Each row has a name. Each piece below is followed by the name of the row it came from, unless a question asks for something else. Each question is about the rows just above it. Places in a row count from 1.

[-37 -68 -40 -57] -> Kem
[-58 -26 -58 -37] -> ledav
[ 49 -67  49  49] -> ziz
[-36 -42 -56 -23] -> bukov
[-76 -31 -37 -27] -> lono
[-31 -74  16  39] -> vode
[ 18  48 -82  48] -> fasu
[-37 -68 -40  11] -> siv
[-25  49 -26  24] -> pab
[ 15 -66 -49  38] -> Gir
[  8 -78  -9  49] -> Nirob
At which places does ziz hold [49]? -> 1 3 4
Where do [-36 -42 -56 -23] appear? -> bukov
Count of [48] in fasu: -> 2
Where do [-37 -68 -40  11] appear? -> siv
The one value in siv and lono: -> [-37]
The row with [-78  -9  49] is -> Nirob

[-22  24 -46   0   1 -32   1  -1  -2] -> Gir
[ 10 -15   6  21   7 -20  50 -27 -42] -> siv
[-18  17 -18  -1  -1 -50   0   2  -2] -> lav
[-10   4 -37  -1   2 -28   1   3   2] -> lono
[  2 -11  15  85 -58 -11  -8  25 -30] -> fasu
[-13   2   9  -2  -2  15   0  -1  -1] -> pab
[-11   6 -38   2   4   5  -3   3   1] -> Kem
[  6 -14  -1 -42  -1 -16   2   1  -4] -> ledav
[-17  16 -42  -2   4 -58   2   0   0] -> ziz
[ -6   0  -5  -3   1 -46  -5  -2   0] -> vode
[-19  20 -44  -1  -2 -73   0   4  -1] -> Nirob
[-21  23 -46  84 -57  27  -8  28 -33] -> bukov
Which value appears more than once in fasu? -> [-11]
[-18  -1  -1] is in which row? -> lav

[-25  -3 -17  29] = Nirob
[-57 -21 -64   0] = Kem
[ 15 -40  21   4] = lav
[-57 -57 -57 -58] = fasu
[-18 -24 -18 -18] = Gir
Which value appears more than once in Gir? -> [-18]
How many times does fasu hold [-56]? -> 0

[ 25 -10 -14   7  -9 -28   7 -42  15  49 -14  -2 -21   6  -8   3  18  47
  -8 -15 -14]  vode
[ 21 -47  17  24  -2 -36 -17 -88   1  50 -33  -9 -26  27   8 -29  15  77
  -5  -1  -6]  bukov
[-40 -50 -55  28 -72  -5  25 -48  -2  -6 -36  -7   8  13  29 -44 -12  -6
 -43  -5   2]  Gir
[-10  -8 -34  19  -2  36 -29 -30  38 -20  13  12  79   7  -3 -73  26 -36
  21  65  22]  ziz
[-23 -26  -9  28 -52  10  17 -35   0   6 -19 -13   0  11   4 -29 -17  11
 -14  -7  25]  lav
[-33  19  41  41  18 -14 -21  13  12 -21 -28  14  32   0  20 -32  19 -42
  10   4  -5]  pab
[-32 -39 -36  29 -63   2  21 -43  -2   0 -28 -11  -1   9  19 -38 -13   2
 -30  -5  12]  Kem
[-32 -39 -36  29 -63  -1  21 -43  -3   0 -28 -11  -1   9  19 -38 -13   2
 -30  -5  12]  fasu
[-23 -26  -9  28 -52  10  17 -35   0   6 -19 -13 -11   1   4 -29 -24  28
  20 -13  50]  ledav
[ 12  -6  13 -12  14  -4  -9  37  10 -32  36 -40  21 -30 -26  28  33  -7
 -18 -10  51]  lono
[-13  26 -49  -8 -13 -18  33   9  32  48   6   6 -17 -18 -20  31  19  19
 -11 -30 -19]  siv
[-10  -6 -28  21   0  33 -28 -28  36 -20   9  12  75   6  -2 -69  25 -37
  20  62  20]  Nirob
Where do [-34  19] appear? -> ziz
Every place of [0] in lav: -> 9 13
The value that fasu holds more than once: -> [-1]

[-42  34 -36 -38  34  49 -35 -36 -34  52 -45  49 -35 -40  41 -33  27  67
 -35 -43  36 -40] : ledav
[ 38  -6  35  35  -8 -48  33  35  32 -51  41 -48  35  36 -12 -34   0 -68
  33  38  -8  37] : Nirob
[-36 -35  34 -38  52 -45  34  49 -36 -34 -36  49 -37 -32  49 -36  38 -64
 -36 -35  44 -32] : ziz
Where do [ 34 -36 -38  34  49 -35 -36 -34  52 -45  49] appear? -> ledav
which: [ 38  -6  35  35  -8 -48  33  35  32 -51  41 -48  35  36 -12 -34   0 -68
  33  38  -8  37] -> Nirob

